Each row is where one point has got to under a steady rotation. How many steps took it there?
The counts run from 0 to 912.
[172 114 131 112 155 115 100 121 118 138 103 108 171  77 140  90 125  91
 107  89  86 166 120 153 159 170 181 152 119 119 123 122 142 120 135 118
 149 102 159 149 157] | 160
[124 131 110  69 143  69 139 110 127 142 122 120  71  62 139 108 107 142
 145  89  81 125 127 132 118 159 149 117  87 143 110 103 113 122 182 127
 137 136 130 116 147] | 354
[157 126 116  56 165  98 106 156 127 167 114  90 161 104 132  98 111 107
 153  71  92 151 102 137 145 149 156  85 125 123 105 124 153 127 146 125
 130 130 136 135 163] | 459
[135 163 102  91 153 115 100 123 128 133 112 122 102  77 133 114  91 118
 124  97  85 150 119 120  99 166 197 131 129 154  96 113 130  96 147 135
 164 129 121 141 187] | 466
[149 154  92  92 165 135 106 121 129 165 112 109 112  85 174 117 104 109
 162  89 106 148 118 148 111 145 188 113 119 128 116 100 126 136 147 109
 153 117 124 157 189] | 463
[175 134 102  93 110  93 105 135 110 158 106 105 100 125 161  83 126 118
 166  77 107 126 115 148 155 126 154 110 106 107 139 121 164 110 175 102
 106 127 116 137 184] | 296
[180 148 123  94  90  98 114 105  91 157  95 101 123 107 142  92 150 112
 107  88  92 121 104 139 138 155 151 156  94 142 107 128 164  99 169 111
 126 145 122 133 173] | 70
[133 132  88  89 116  84 130 148 121 146 120  97  83  98 162 110  99 130
 162  98  77 117 124 106 128 132 129 120 117 134 152 106 135 108 179 149
 125 148  96 125 192] | 849
[138 130  95  63 154  95 117 134 143 157 150  92 164 100 109 100 121 135
 171  75  70 137 110 113 152 128 156 127 125 119 125 122 140 112 164 148
 123 104 112 138 164] | 835
[152 159  70  78 129  98 143 119 137 140 136 112 123  80 111  86 116 163
 158 102  72 132 130 129 132 128 157 145 109 111 105 102 105  98 163 110
 161 115 118 132 167] | 177
[144 155 114 103 157 109 118 119 131 127 140 131 124  56 146  90 101 135
 122 107  79 148 131 125 114 173 164 126 112 157 101 110 115 118 168 139
 186 126 122 120 178] | 907
[159 130 127  87 127 105  76 114 127 159 111 111 145 106 150 100 142 102
 118  60 110 141  96 145 147 168 179 136 109 142 120 139 168 128 165 122
 123 106 134 149 159] | 513
[159 101 107  71 124  90 113 137 111 151 102  84 173  94 139  97 149  96
 116  78  89 132 102 142 161 164 135 135 101 106 122 125 152 136 152 124
 126 110 169 144 144] | 6
[138 140  97  87 123  98 103  75 133 152 110 119  88  85 126 112 136 130
 120  84  85 133 115 146 126 163 186 174  98 145 107 126 130  97 173 112
 132 115 125 153 146] | 289
[170 120 147  97 120  62 108 150  95 132  92 115 101  99 128  90 106 104
 114  96  79 142 115 120 149 172 142 120 121 134 127 133 159  93 162 130
 124 157 135 112 161] | 799
[142 134 110  85 143 123 118 120 111 159 119  74 179  80 144 116 151  89
 101  79  77 133  89 123 124 158 152 163 113 135 112 100 148 135 140 152
 139 116 136 153 168] | 336
[182 138  99  92 124 102 118 159 101 144 100  89 146 101 145  82 155 109
 141  74 119 115 105 142 143 126 153 123  95  90 107 100 161 120 146 110
 122 117 143 144 174] | 449
[146 156  74  78 139 102 135 130 124 132 112 116 102  71 131  97 133 144
 146  89 107 127 127 148 112 148 168 124  88 105  87  97 115 111 158 103
 163 107 149 142 161] | 453
[163 107 131  96 136 106 124 102 106 169 114  80 164  99 147 106 140 102
 132  79  63 143 103 139 169 131 145 162 112 118 152 105 155 128 156 134
 101 120 129 148 155] | 713
[144 133  72  80 113  84  97 128 140 135 102 119  64 108 130 107  91 131
 155  97  92 134 125 125 132 150 173 136 120 122 132 137 134  85 172 116
 136 128 121 142 175] | 519
[156 112  90  80 107  69 131 138  98 135  76  92  98  91 119 111 125 112
 108 112  70 130 116 124 138 160 132 159 106 101 118 120 127  86 145 123
 139 150 150 136 155] | 874
[144 104 104  61 140  86  90 137 138 163 115 103 130 118 137  97 106 117
 168  74  98 147 113 140 165 150 155  96 119 120 141 142 149 125 172 121
 111 120 136 137 158] | 736
[128  89  85  83 127  69 140 120 128 129 105 107  93  70 142 112 107 125
 131 106  59 130 136 133 144 164 123 152 102 108 144 111 105 117 170 130
 139 121 150 132 146] | 431
[141 124 108 120 152  93 154  98 128 129 140 108 114  54 144  96 115 148
 140 111  54 134 141 131 143 138 146 169  99 119 135  85 102 115 169 141
 150 102 132 137 160] | 706
[140 153  77  67 137  86 130 124 134 137 108 117 114  69 121 101 125 142
 136  93  97 127 125 138 109 160 162 125  95 121  84 114 109 107 155 110
 169 116 144 134 158] | 454
[137 113 114  51 136  68  88 135 142 138 124 115 136 103 108  94 116 128
 140  63  92 136 110 123 157 165 161 109 113 126 120 150 149 112 177 133
 122 110 142 131 142] | 734
[170 113  83 106 120  89 123 133 111 132  90 108  91  98 122  98  97 131
 146 124  62 151 139 135 152 138 151 145 128  91 139 112 121  74 143 108
 146 135 133 140 171] | 596
[166 113  90 107 135  90 122 140 114 124  97 109  83  93 114  96  97 128
 156 120  66 154 140 135 155 134 173 146 126  88 147 110 126  80 143 115
 132 120 128 143 168] | 595
[162 152 135  93 130 100 141 130  97 146 123  89 164  82 149  95 161 110
 119  67  91 117 102 127 124 142 138 134  88 132 104  93 157 135 155 146
 122 127 129 127 168] | 778
[142 140  95  95 118 107 108  66 131 161 111 116  91  87 147 117 135 129
 131  87  88 134 115 150 130 155 184 165  91 136 121 118 130 113 175 107
 129 109 126 157 155] | 288
[131 151 140  83 152  87 115 122 114 139 105 114  94  94 108 115 134 110
 113  66  80 130  98 103 115 155 183 143 105 144 108 113 155  97 162 157
 103 126 121 136 156] | 568
[158 123  68  92 135 102 122 123 123 148  98  99 100  97 108 109  96 123
 145 120  61 160 128 137 143 133 166 159 130 100 124 112 111  72 137 103
 146 127 129 151 172] | 166
[177 131 120 111 122  97  91 165 118 123 113 109 146  95 168  65 128 108
 132  82 119 128 117 124 149 161 159 106 115 123 125 127 168 117 163 133
 139 109 135 129 192] | 525
